500 stands for zero in the data rows.
Every row has a hidden score. In each pair, how much higher is the second row's than the first's? 10 means about the same, 20 much higher and 0 much lower. The score is a weighted sum of the row's numbers plus the product of two more (or one squared), each taken from its middle value.
np.array([472, 482, 473, 440, 483, 436, 447, 590, 447, 290, 550, 431, 476, 735])
np.array([396, 634, 683, 611, 700, 225, 444, 355, 639, 341, 772, 419, 382, 370]): 9
np.array([471, 467, 554, 482, 437, 448, 438, 539, 463, 398, 570, 436, 452, 703])
np.array([652, 531, 582, 681, 504, 390, 437, 366, 561, 510, 689, 798, 396, 396]): 12
np.array([576, 421, 749, 749, 652, 143, 427, 349, 604, 392, 909, 441, 427, 394])
np.array([587, 833, 800, 937, 370, 728, 446, 346, 834, 657, 862, 640, 397, 386]): 1
np.array([416, 440, 478, 429, 527, 458, 427, 628, 370, 390, 385, 430, 470, 673])
np.array([642, 377, 471, 426, 808, 447, 549, 640, 409, 401, 400, 440, 916, 740]): 3
np.array([682, 386, 520, 492, 534, 502, 434, 513, 468, 288, 542, 582, 662, 376])
np.array([563, 402, 690, 635, 549, 294, 446, 343, 501, 359, 696, 425, 548, 490]): 13
np.array([554, 411, 337, 435, 391, 566, 576, 604, 429, 562, 348, 625, 559, 466])
np.array([468, 528, 421, 461, 403, 463, 438, 521, 481, 494, 451, 435, 393, 593]): 8
np.array([390, 614, 458, 498, 369, 614, 485, 457, 457, 664, 508, 488, 378, 562])
np.array([375, 509, 360, 429, 677, 445, 445, 677, 391, 410, 395, 428, 501, 711]): 5
np.array([545, 553, 351, 526, 446, 545, 709, 387, 431, 698, 478, 905, 370, 406])
np.array([535, 440, 705, 554, 597, 331, 444, 388, 448, 340, 694, 424, 597, 690]): 6
np.array([400, 575, 386, 430, 448, 746, 432, 637, 393, 507, 412, 473, 426, 681])
np.array([479, 485, 518, 476, 631, 322, 436, 500, 485, 364, 578, 430, 515, 563]): 7
np.array([537, 399, 547, 488, 531, 484, 440, 355, 446, 403, 556, 508, 506, 362])
np.array([394, 424, 405, 430, 474, 501, 437, 633, 399, 445, 365, 429, 495, 693]): 8
np.array([667, 394, 597, 574, 320, 643, 438, 455, 468, 557, 457, 999, 506, 435])
np.array([656, 400, 492, 421, 719, 382, 505, 516, 409, 360, 468, 436, 834, 596]): 6
np.array([436, 651, 603, 610, 372, 549, 434, 340, 652, 512, 553, 425, 421, 443])
np.array([379, 715, 399, 499, 341, 816, 616, 551, 385, 805, 493, 827, 376, 571]): 11
np.array([699, 404, 526, 556, 464, 714, 436, 459, 478, 527, 527, 835, 540, 379])
np.array([511, 380, 336, 433, 580, 570, 544, 365, 570, 537, 391, 419, 575, 391]): 7
np.array([584, 516, 495, 481, 400, 775, 534, 469, 458, 598, 391, 826, 461, 390])
np.array([580, 467, 614, 572, 454, 533, 626, 356, 689, 663, 483, 434, 452, 370]): 14
np.array([515, 362, 584, 506, 599, 340, 438, 471, 410, 351, 605, 436, 644, 733])
np.array([487, 472, 441, 417, 526, 434, 441, 600, 447, 523, 392, 482, 451, 498]): 12
np.array([655, 408, 480, 472, 572, 381, 435, 520, 451, 323, 513, 513, 691, 391])
np.array([524, 659, 696, 730, 303, 683, 433, 354, 617, 657, 637, 720, 423, 385]): 7
np.array([346, 532, 433, 425, 626, 459, 437, 579, 417, 409, 461, 436, 466, 544])
np.array([489, 485, 587, 547, 410, 617, 441, 388, 552, 442, 553, 421, 406, 561]): 15
np.array([443, 784, 533, 807, 383, 667, 437, 357, 819, 647, 691, 434, 380, 387])
np.array([472, 741, 787, 638, 473, 415, 441, 404, 702, 453, 660, 441, 357, 412]): 15
np.array([419, 488, 489, 418, 537, 622, 805, 585, 409, 752, 388, 597, 477, 392])
np.array([501, 420, 618, 477, 341, 523, 442, 458, 557, 376, 519, 434, 476, 664]): 8
np.array([538, 406, 458, 419, 505, 648, 576, 644, 392, 609, 341, 688, 568, 474])
np.array([417, 449, 543, 435, 538, 504, 836, 658, 388, 675, 360, 478, 608, 432]): 11
np.array([491, 466, 419, 420, 492, 511, 436, 664, 407, 589, 410, 487, 553, 530])
np.array([614, 439, 649, 432, 739, 433, 432, 695, 500, 430, 452, 431, 660, 452]): 7
np.array([509, 695, 711, 735, 585, 375, 440, 364, 611, 332, 827, 431, 376, 365])
np.array([540, 823, 573, 749, 403, 553, 513, 353, 999, 835, 628, 430, 375, 397]): 4
np.array([425, 479, 541, 439, 365, 518, 444, 473, 438, 354, 515, 436, 428, 597])
np.array([399, 462, 503, 420, 567, 311, 434, 537, 424, 260, 415, 431, 535, 580]): 5
np.array([429, 759, 580, 709, 396, 601, 440, 329, 764, 705, 727, 433, 384, 355])
np.array([634, 358, 514, 424, 593, 491, 429, 733, 487, 373, 419, 426, 660, 530]): 15
np.array([642, 423, 402, 442, 461, 630, 458, 565, 429, 483, 420, 713, 631, 472])
np.array([565, 399, 390, 431, 501, 497, 577, 541, 463, 477, 324, 430, 587, 462]): 12
np.array([411, 393, 351, 427, 613, 384, 737, 331, 615, 549, 355, 431, 571, 390])
np.array([437, 547, 512, 516, 388, 478, 439, 453, 529, 429, 567, 426, 401, 572]): 16
np.array([533, 409, 365, 430, 550, 534, 559, 586, 412, 575, 345, 500, 586, 474])
np.array([545, 330, 614, 548, 531, 277, 441, 383, 463, 327, 727, 422, 634, 652]): 8
np.array([394, 436, 361, 427, 404, 554, 429, 564, 410, 504, 402, 425, 487, 746])
np.array([474, 395, 371, 415, 492, 509, 441, 576, 377, 485, 425, 515, 567, 596]): 12
np.array([522, 624, 593, 725, 304, 715, 434, 368, 717, 549, 621, 450, 403, 378])
np.array([429, 561, 571, 528, 330, 535, 455, 382, 542, 522, 509, 432, 355, 548]): 13
np.array([453, 827, 693, 682, 360, 480, 441, 335, 737, 490, 667, 440, 431, 374])
np.array([475, 406, 464, 425, 524, 454, 750, 429, 548, 619, 352, 430, 520, 366]): 16
np.array([491, 793, 649, 778, 394, 728, 444, 350, 699, 738, 670, 588, 414, 352])
np.array([436, 542, 451, 416, 457, 519, 440, 638, 375, 454, 452, 447, 426, 667]): 17
np.array([399, 501, 448, 429, 660, 308, 436, 606, 404, 328, 415, 428, 524, 670])
np.array([502, 417, 403, 420, 793, 272, 608, 779, 404, 390, 357, 436, 771, 617]): 13
np.array([476, 441, 455, 426, 573, 641, 446, 625, 419, 590, 374, 507, 531, 506])
np.array([518, 385, 535, 514, 520, 257, 442, 430, 399, 393, 612, 428, 618, 701]): 8
np.array([571, 525, 559, 530, 397, 373, 442, 388, 710, 612, 483, 432, 391, 361])
np.array([739, 410, 533, 579, 367, 586, 448, 434, 502, 526, 524, 904, 573, 367]): 10
np.array([459, 501, 623, 507, 630, 252, 449, 420, 514, 333, 575, 431, 437, 468])
np.array([460, 507, 534, 428, 556, 413, 442, 699, 395, 368, 508, 439, 506, 742]): 11
np.array([520, 438, 431, 475, 498, 527, 447, 422, 441, 528, 531, 525, 552, 398])
np.array([499, 346, 339, 430, 554, 510, 769, 596, 386, 577, 386, 667, 613, 404]): 14
np.array([588, 553, 801, 816, 617, 293, 444, 352, 637, 363, 932, 427, 432, 371])
np.array([471, 858, 723, 811, 454, 708, 434, 369, 842, 635, 745, 424, 362, 360]): 3
np.array([286, 605, 500, 417, 500, 569, 439, 520, 401, 490, 406, 437, 356, 453])
np.array([522, 417, 366, 424, 494, 452, 589, 478, 506, 443, 398, 436, 604, 395]): 5
np.array([488, 498, 581, 580, 367, 427, 605, 362, 948, 654, 450, 437, 359, 393])
np.array([372, 601, 425, 426, 395, 607, 427, 547, 413, 541, 442, 487, 397, 605]): 17
np.array([323, 371, 349, 421, 784, 413, 971, 710, 385, 627, 359, 427, 636, 378])
np.array([408, 628, 479, 448, 427, 545, 441, 554, 479, 578, 447, 438, 331, 577]): 5
np.array([430, 519, 434, 522, 340, 542, 437, 391, 555, 531, 540, 443, 380, 528])
np.array([324, 555, 459, 427, 605, 350, 437, 486, 464, 388, 496, 427, 408, 381]): 9
np.array([640, 354, 606, 520, 357, 639, 450, 351, 597, 509, 447, 588, 553, 364])
np.array([540, 463, 398, 420, 428, 475, 614, 556, 485, 655, 417, 595, 467, 389]): 15
np.array([474, 520, 537, 528, 441, 599, 439, 443, 513, 451, 535, 428, 411, 605])
np.array([602, 497, 545, 472, 513, 429, 446, 548, 597, 486, 510, 432, 484, 403]): 9
np.array([454, 662, 547, 553, 470, 554, 437, 388, 489, 603, 554, 642, 331, 540])
np.array([646, 390, 552, 424, 656, 446, 425, 601, 412, 302, 466, 490, 760, 504]): 7
np.array([517, 341, 452, 433, 492, 482, 590, 426, 537, 550, 379, 421, 562, 378])
np.array([436, 453, 413, 426, 488, 665, 449, 704, 386, 546, 417, 435, 534, 601]): 12
np.array([420, 704, 436, 512, 289, 636, 477, 328, 625, 688, 438, 438, 331, 381])
np.array([433, 363, 352, 422, 627, 448, 744, 649, 401, 512, 412, 477, 631, 489]): 13
np.array([503, 456, 455, 455, 510, 575, 439, 454, 447, 420, 464, 522, 491, 499])
np.array([516, 416, 601, 495, 613, 373, 442, 450, 405, 395, 595, 433, 657, 759]): 9
np.array([411, 563, 479, 468, 377, 698, 440, 436, 522, 564, 510, 427, 400, 549])
np.array([568, 445, 525, 529, 446, 574, 489, 362, 714, 523, 472, 441, 494, 377]): 8
np.array([353, 722, 460, 430, 450, 637, 524, 578, 389, 715, 447, 647, 373, 575])
np.array([465, 695, 629, 680, 378, 500, 435, 345, 747, 451, 685, 429, 369, 407]): 7
np.array([463, 410, 370, 433, 718, 342, 714, 614, 385, 529, 376, 435, 705, 485])
np.array([612, 740, 687, 775, 375, 470, 433, 341, 976, 746, 641, 428, 412, 376]): 5
np.array([529, 593, 617, 627, 395, 689, 439, 331, 575, 482, 612, 502, 386, 489])
np.array([371, 498, 432, 424, 523, 481, 438, 634, 393, 551, 433, 431, 446, 667]): 10
np.array([539, 320, 375, 428, 536, 488, 572, 650, 414, 581, 372, 600, 541, 452])
np.array([331, 419, 362, 424, 749, 492, 936, 744, 376, 639, 362, 433, 664, 466]): 9
np.array([503, 570, 530, 666, 364, 643, 435, 360, 680, 507, 632, 431, 415, 418])
np.array([674, 444, 468, 543, 367, 469, 440, 405, 564, 517, 531, 594, 558, 398]): 12
np.array([659, 442, 555, 422, 718, 358, 444, 827, 421, 370, 430, 429, 741, 591])
np.array([612, 426, 622, 444, 473, 367, 435, 603, 573, 449, 504, 432, 578, 392]): 10
np.array([442, 459, 550, 500, 317, 581, 443, 422, 436, 441, 528, 432, 435, 554])
np.array([731, 548, 597, 701, 292, 644, 438, 336, 509, 545, 610, 999, 405, 400]): 8
np.array([548, 419, 362, 434, 632, 332, 553, 735, 387, 446, 341, 443, 758, 605])
np.array([509, 637, 615, 491, 422, 459, 433, 710, 489, 351, 562, 426, 422, 667]): 12
np.array([504, 373, 463, 424, 603, 339, 443, 579, 416, 336, 515, 428, 693, 906])
np.array([459, 433, 535, 479, 344, 499, 449, 443, 508, 401, 507, 429, 491, 640]): 15
np.array([500, 667, 664, 552, 414, 461, 440, 549, 602, 345, 647, 429, 395, 579])
np.array([583, 407, 343, 428, 669, 424, 477, 603, 401, 406, 446, 481, 691, 464]): 10
np.array([544, 664, 882, 838, 555, 250, 442, 357, 739, 359, 937, 440, 409, 403])
np.array([479, 575, 452, 472, 414, 596, 511, 437, 554, 665, 432, 479, 358, 380]): 12
np.array([471, 617, 672, 511, 511, 323, 446, 635, 550, 373, 597, 426, 425, 609])
np.array([511, 428, 338, 437, 511, 563, 752, 446, 505, 655, 359, 526, 505, 381]): 11
np.array([496, 385, 522, 429, 526, 375, 451, 547, 383, 377, 555, 431, 687, 866])
np.array([405, 495, 389, 419, 454, 438, 433, 537, 417, 455, 465, 426, 373, 528]): 12
np.array([297, 419, 300, 422, 870, 263, 897, 548, 479, 650, 357, 434, 652, 372])
np.array([425, 708, 405, 616, 406, 609, 435, 349, 582, 744, 568, 612, 367, 398]): 6
np.array([548, 693, 468, 617, 628, 418, 573, 339, 523, 655, 581, 730, 367, 371])
np.array([516, 473, 438, 456, 380, 532, 674, 344, 669, 623, 405, 437, 491, 359]): 6
np.array([694, 370, 431, 545, 320, 554, 444, 372, 507, 524, 469, 885, 572, 371])
np.array([450, 478, 548, 427, 559, 399, 432, 651, 378, 371, 513, 426, 590, 765]): 10
np.array([470, 380, 432, 432, 458, 504, 434, 682, 379, 439, 316, 459, 463, 618])
np.array([325, 523, 346, 430, 509, 304, 509, 581, 398, 523, 403, 430, 492, 548]): 5
np.array([290, 771, 522, 471, 673, 345, 434, 378, 456, 560, 598, 423, 404, 406])
np.array([405, 498, 389, 426, 400, 496, 446, 588, 385, 443, 444, 441, 454, 636]): 13
np.array([506, 367, 562, 466, 649, 366, 431, 489, 380, 457, 532, 424, 738, 819])
np.array([734, 385, 651, 615, 710, 380, 441, 372, 504, 343, 673, 480, 743, 374]): 11
np.array([294, 510, 414, 427, 559, 415, 441, 546, 384, 478, 406, 439, 427, 502])
np.array([605, 415, 488, 452, 431, 591, 518, 350, 556, 532, 376, 514, 572, 386]): 9
np.array([481, 658, 625, 585, 435, 521, 433, 474, 647, 354, 628, 444, 398, 508])
np.array([562, 412, 811, 582, 616, 335, 436, 361, 479, 346, 705, 428, 623, 593]): 13
np.array([421, 408, 546, 416, 507, 441, 426, 570, 393, 428, 469, 430, 513, 708])
np.array([330, 628, 473, 428, 399, 691, 623, 704, 387, 688, 402, 675, 373, 667]): 10
np.array([548, 368, 465, 472, 407, 538, 577, 350, 637, 587, 413, 430, 465, 405])
np.array([394, 571, 420, 429, 348, 456, 435, 607, 380, 540, 403, 455, 406, 623]): 12
np.array([512, 590, 660, 691, 667, 279, 440, 326, 598, 322, 832, 426, 408, 381])
np.array([432, 454, 449, 437, 562, 473, 441, 521, 391, 317, 438, 429, 436, 652]): 12
np.array([486, 389, 499, 444, 556, 457, 436, 662, 376, 423, 577, 426, 523, 764])
np.array([523, 477, 370, 417, 476, 573, 634, 516, 477, 613, 375, 545, 484, 406]): 8
np.array([601, 387, 422, 422, 757, 425, 601, 629, 395, 361, 356, 430, 927, 712])
np.array([607, 473, 446, 585, 336, 489, 587, 332, 685, 648, 527, 462, 406, 380]): 16
np.array([438, 529, 370, 444, 577, 705, 865, 531, 393, 770, 365, 730, 449, 378])
np.array([806, 415, 543, 719, 390, 607, 441, 338, 680, 507, 611, 793, 507, 383]): 7
np.array([380, 395, 493, 429, 786, 349, 450, 580, 429, 346, 492, 436, 622, 595])
np.array([510, 446, 633, 519, 499, 459, 436, 425, 563, 385, 605, 431, 466, 665]): 13
np.array([317, 566, 449, 428, 550, 556, 468, 686, 403, 558, 420, 425, 422, 660])
np.array([617, 421, 454, 475, 613, 437, 452, 491, 440, 471, 482, 667, 577, 375]): 10
np.array([465, 410, 468, 437, 587, 399, 488, 586, 416, 480, 408, 482, 595, 655])
np.array([597, 366, 448, 427, 480, 558, 612, 478, 415, 488, 422, 686, 659, 397]): 8
np.array([397, 574, 340, 424, 396, 592, 437, 574, 421, 632, 436, 462, 379, 603])
np.array([524, 514, 729, 456, 636, 342, 431, 770, 461, 398, 555, 424, 464, 734]): 13
np.array([616, 428, 413, 419, 621, 442, 443, 645, 527, 447, 435, 440, 614, 451])
np.array([483, 556, 676, 580, 605, 203, 448, 395, 541, 411, 685, 432, 382, 384]): 12
np.array([466, 476, 664, 443, 536, 452, 443, 616, 409, 391, 530, 433, 528, 716])
np.array([415, 551, 449, 435, 372, 471, 430, 594, 393, 549, 419, 476, 423, 625]): 10
np.array([360, 408, 448, 426, 656, 415, 887, 522, 498, 579, 394, 431, 584, 381])
np.array([380, 552, 465, 433, 349, 484, 445, 524, 461, 550, 481, 424, 390, 549]): 11
np.array([333, 619, 430, 420, 522, 436, 439, 607, 380, 514, 423, 444, 407, 579])
np.array([556, 423, 487, 533, 491, 495, 440, 361, 496, 470, 562, 468, 494, 394]): 11
np.array([518, 485, 655, 528, 350, 458, 435, 438, 518, 404, 572, 428, 449, 630])
np.array([706, 470, 527, 662, 438, 632, 442, 360, 512, 605, 594, 961, 463, 403]): 10
np.array([510, 700, 743, 628, 333, 472, 430, 423, 661, 459, 701, 420, 333, 471])
np.array([541, 607, 794, 677, 577, 302, 428, 351, 577, 382, 798, 438, 363, 393]): 12
np.array([547, 582, 351, 496, 320, 718, 648, 479, 445, 717, 439, 906, 400, 394])
np.array([517, 388, 621, 502, 587, 428, 447, 465, 390, 381, 621, 440, 645, 746]): 8
np.array([478, 868, 574, 745, 378, 718, 436, 332, 689, 723, 656, 677, 369, 402])
np.array([398, 424, 373, 426, 654, 421, 659, 466, 468, 540, 369, 428, 583, 387]): 14
np.array([508, 661, 557, 701, 337, 543, 745, 344, 988, 816, 615, 423, 328, 368])
np.array([620, 329, 547, 429, 656, 255, 440, 866, 405, 402, 400, 436, 716, 586]): 19
np.array([494, 428, 400, 435, 487, 514, 684, 445, 534, 556, 373, 438, 562, 376])
np.array([415, 539, 412, 421, 555, 461, 437, 641, 381, 421, 410, 433, 510, 702]): 10
np.array([619, 463, 478, 644, 384, 582, 561, 341, 721, 640, 550, 590, 366, 381])
np.array([478, 448, 599, 432, 536, 435, 435, 670, 378, 347, 538, 439, 527, 759]): 13
np.array([566, 450, 484, 576, 391, 532, 615, 355, 715, 669, 523, 433, 421, 381])
np.array([551, 366, 362, 426, 458, 585, 516, 420, 508, 492, 317, 495, 582, 410]): 9
np.array([404, 523, 557, 472, 596, 315, 442, 433, 486, 358, 558, 433, 389, 408])
np.array([581, 480, 491, 638, 355, 470, 573, 362, 824, 681, 523, 438, 373, 379]): 7
np.array([473, 728, 564, 616, 425, 605, 436, 349, 576, 611, 574, 585, 369, 462])
np.array([556, 329, 403, 423, 762, 432, 467, 695, 415, 328, 408, 431, 719, 524]): 11
np.array([620, 569, 854, 756, 389, 568, 439, 353, 714, 273, 718, 430, 399, 480])
np.array([468, 440, 332, 430, 496, 523, 689, 485, 472, 584, 395, 422, 625, 389]): 2
np.array([279, 647, 285, 422, 596, 490, 452, 564, 369, 554, 450, 434, 376, 444])
np.array([679, 322, 619, 566, 388, 650, 438, 369, 606, 499, 520, 549, 580, 362]): 11
np.array([579, 358, 433, 489, 353, 641, 434, 344, 599, 522, 468, 458, 495, 383])
np.array([396, 499, 494, 419, 521, 470, 442, 536, 420, 383, 475, 427, 468, 640]): 9
np.array([556, 413, 343, 439, 542, 564, 657, 538, 374, 553, 417, 623, 700, 455])
np.array([395, 726, 451, 530, 441, 612, 434, 438, 540, 639, 558, 416, 421, 468]): 8
np.array([596, 387, 427, 459, 373, 561, 465, 348, 609, 497, 452, 427, 546, 378])
np.array([432, 403, 311, 416, 668, 464, 745, 763, 403, 520, 382, 430, 659, 563]): 13
np.array([514, 459, 404, 431, 538, 631, 758, 549, 443, 581, 392, 666, 601, 436])
np.array([513, 395, 479, 431, 525, 523, 486, 508, 410, 399, 400, 522, 617, 499]): 11
np.array([546, 384, 567, 545, 638, 328, 439, 373, 456, 423, 645, 425, 632, 627])
np.array([502, 378, 644, 442, 698, 360, 441, 590, 432, 381, 589, 428, 590, 726]): 12
np.array([625, 440, 487, 442, 430, 499, 438, 539, 428, 401, 461, 602, 691, 416])
np.array([442, 571, 405, 515, 371, 649, 437, 441, 488, 689, 477, 566, 316, 500]): 16
np.array([430, 420, 616, 429, 495, 481, 446, 571, 433, 320, 449, 434, 523, 655])
np.array([366, 643, 391, 424, 369, 529, 548, 593, 379, 645, 457, 625, 380, 560]): 10
np.array([545, 448, 358, 422, 405, 658, 650, 471, 525, 715, 392, 573, 508, 397])
np.array([429, 478, 592, 422, 629, 324, 443, 526, 469, 358, 497, 428, 467, 582]): 9
np.array([482, 665, 706, 509, 477, 422, 437, 668, 520, 363, 603, 429, 388, 629])
np.array([490, 592, 569, 493, 493, 229, 434, 709, 514, 360, 626, 432, 412, 691]): 6
np.array([706, 548, 696, 731, 606, 324, 436, 335, 630, 431, 776, 485, 426, 371])
np.array([569, 444, 392, 423, 498, 500, 606, 548, 428, 574, 447, 797, 514, 404]): 11
np.array([511, 442, 306, 442, 407, 528, 683, 357, 605, 657, 352, 429, 474, 400])
np.array([699, 435, 501, 602, 286, 686, 441, 383, 559, 613, 496, 897, 478, 371]): 13
np.array([460, 689, 599, 584, 374, 416, 431, 497, 622, 440, 657, 428, 401, 487])
np.array([387, 492, 431, 419, 413, 495, 433, 582, 398, 449, 422, 429, 454, 671]): 12
np.array([528, 377, 625, 588, 643, 250, 426, 341, 465, 338, 718, 433, 565, 583])
np.array([759, 450, 610, 691, 319, 615, 443, 371, 648, 520, 615, 871, 465, 384]): 11
np.array([425, 489, 400, 419, 492, 385, 441, 590, 432, 523, 424, 432, 449, 521])
np.array([474, 505, 520, 493, 436, 500, 435, 536, 478, 346, 538, 424, 471, 696]): 8
np.array([561, 388, 402, 427, 652, 397, 535, 595, 440, 405, 402, 435, 658, 510])
np.array([504, 413, 411, 425, 506, 648, 645, 583, 390, 597, 391, 735, 557, 418]): 12
np.array([356, 771, 309, 515, 402, 705, 676, 557, 386, 817, 467, 812, 388, 555])
np.array([474, 476, 455, 422, 385, 488, 468, 492, 504, 571, 453, 464, 460, 402]): 10
np.array([572, 421, 350, 420, 498, 477, 482, 442, 546, 416, 425, 408, 650, 379])
np.array([668, 400, 468, 424, 721, 377, 488, 543, 379, 353, 418, 461, 837, 615]): 11
np.array([497, 371, 374, 427, 516, 542, 684, 559, 408, 591, 357, 515, 582, 429])
np.array([415, 409, 410, 415, 676, 429, 802, 701, 359, 673, 403, 539, 604, 530]): 16
np.array([458, 576, 428, 514, 391, 622, 448, 449, 464, 641, 514, 675, 364, 516])
np.array([473, 389, 459, 448, 498, 552, 429, 474, 441, 464, 458, 487, 504, 486]): 10
np.array([641, 564, 999, 901, 510, 247, 423, 352, 719, 380, 999, 428, 383, 384])
np.array([575, 562, 518, 530, 548, 601, 580, 385, 474, 681, 471, 769, 452, 389]): 5
np.array([570, 484, 540, 467, 466, 462, 438, 485, 625, 565, 472, 433, 454, 389])
np.array([570, 349, 421, 420, 602, 427, 471, 629, 372, 439, 360, 494, 709, 526]): 10
np.array([460, 462, 550, 423, 411, 587, 436, 564, 466, 398, 504, 436, 515, 693])
np.array([406, 535, 390, 426, 367, 581, 433, 600, 402, 595, 374, 496, 402, 578]): 12
np.array([379, 891, 339, 615, 356, 740, 619, 352, 569, 771, 576, 674, 409, 385])
np.array([525, 489, 347, 476, 332, 670, 647, 368, 597, 740, 398, 557, 366, 402]): 18
np.array([603, 409, 459, 455, 507, 617, 557, 431, 450, 497, 491, 651, 597, 378])
np.array([682, 373, 617, 588, 656, 473, 437, 347, 520, 349, 665, 516, 538, 395]): 15
np.array([375, 481, 419, 421, 540, 485, 431, 577, 448, 393, 394, 427, 450, 549])
np.array([322, 661, 320, 424, 542, 550, 505, 635, 403, 548, 452, 490, 314, 574]): 10
np.array([641, 367, 389, 436, 501, 545, 435, 573, 447, 396, 426, 639, 698, 568])
np.array([472, 395, 433, 427, 445, 440, 448, 568, 377, 487, 406, 491, 575, 628]): 14
np.array([392, 668, 440, 481, 411, 713, 435, 444, 535, 566, 470, 428, 387, 508])
np.array([721, 369, 542, 590, 645, 285, 435, 353, 521, 361, 700, 433, 703, 375]): 12
np.array([500, 473, 281, 440, 329, 551, 730, 333, 609, 685, 387, 433, 445, 397])
np.array([427, 372, 324, 426, 614, 503, 716, 660, 402, 544, 344, 425, 657, 502]): 14
np.array([563, 427, 567, 429, 812, 352, 437, 545, 443, 390, 448, 426, 720, 385])
np.array([497, 379, 272, 422, 432, 646, 546, 564, 399, 527, 350, 550, 567, 556]): 12
np.array([537, 428, 515, 425, 644, 489, 562, 466, 424, 523, 434, 572, 530, 397])
np.array([547, 377, 405, 470, 525, 603, 621, 344, 604, 597, 491, 423, 499, 367]): 8
np.array([544, 815, 656, 900, 469, 852, 424, 354, 803, 802, 783, 651, 364, 410])
np.array([392, 566, 431, 423, 364, 646, 438, 574, 442, 469, 469, 437, 392, 639]): 14
np.array([651, 405, 592, 460, 671, 450, 433, 573, 416, 364, 501, 534, 678, 424])
np.array([476, 472, 379, 415, 445, 560, 450, 642, 404, 499, 394, 431, 509, 570]): 12
np.array([563, 382, 438, 414, 515, 508, 599, 490, 522, 536, 410, 444, 611, 403])
np.array([512, 590, 563, 654, 375, 653, 431, 350, 627, 579, 577, 441, 386, 450]): 12
np.array([435, 568, 490, 441, 358, 512, 440, 508, 473, 677, 414, 427, 396, 467])
np.array([492, 611, 595, 482, 472, 411, 447, 703, 495, 390, 602, 423, 470, 685]): 7
np.array([427, 482, 490, 426, 503, 549, 447, 521, 415, 371, 461, 427, 459, 652])
np.array([454, 523, 531, 533, 520, 400, 432, 374, 477, 342, 566, 422, 370, 463]): 9
np.array([258, 805, 257, 433, 457, 658, 699, 486, 374, 749, 532, 556, 385, 388])
np.array([461, 402, 441, 420, 548, 571, 665, 631, 391, 547, 382, 545, 561, 488]): 14
np.array([338, 615, 460, 426, 595, 396, 434, 468, 442, 302, 535, 426, 395, 421])
np.array([493, 406, 485, 429, 597, 381, 541, 555, 388, 487, 375, 563, 620, 549]): 13
np.array([650, 367, 505, 417, 711, 459, 437, 591, 399, 389, 388, 534, 734, 533])
np.array([784, 525, 840, 941, 414, 583, 434, 354, 999, 611, 762, 491, 411, 373]): 12
np.array([333, 565, 463, 418, 577, 558, 492, 630, 388, 602, 384, 445, 401, 643])
np.array([510, 444, 708, 420, 543, 310, 434, 492, 571, 338, 468, 424, 668, 765]): 3
np.array([453, 797, 541, 671, 372, 746, 494, 352, 571, 807, 571, 826, 409, 369])
np.array([513, 473, 483, 431, 653, 448, 440, 567, 394, 390, 510, 436, 699, 899]): 13
np.array([462, 457, 492, 438, 549, 481, 495, 628, 393, 471, 410, 492, 611, 670])
np.array([496, 433, 393, 425, 466, 602, 617, 340, 600, 637, 398, 432, 518, 380]): 8
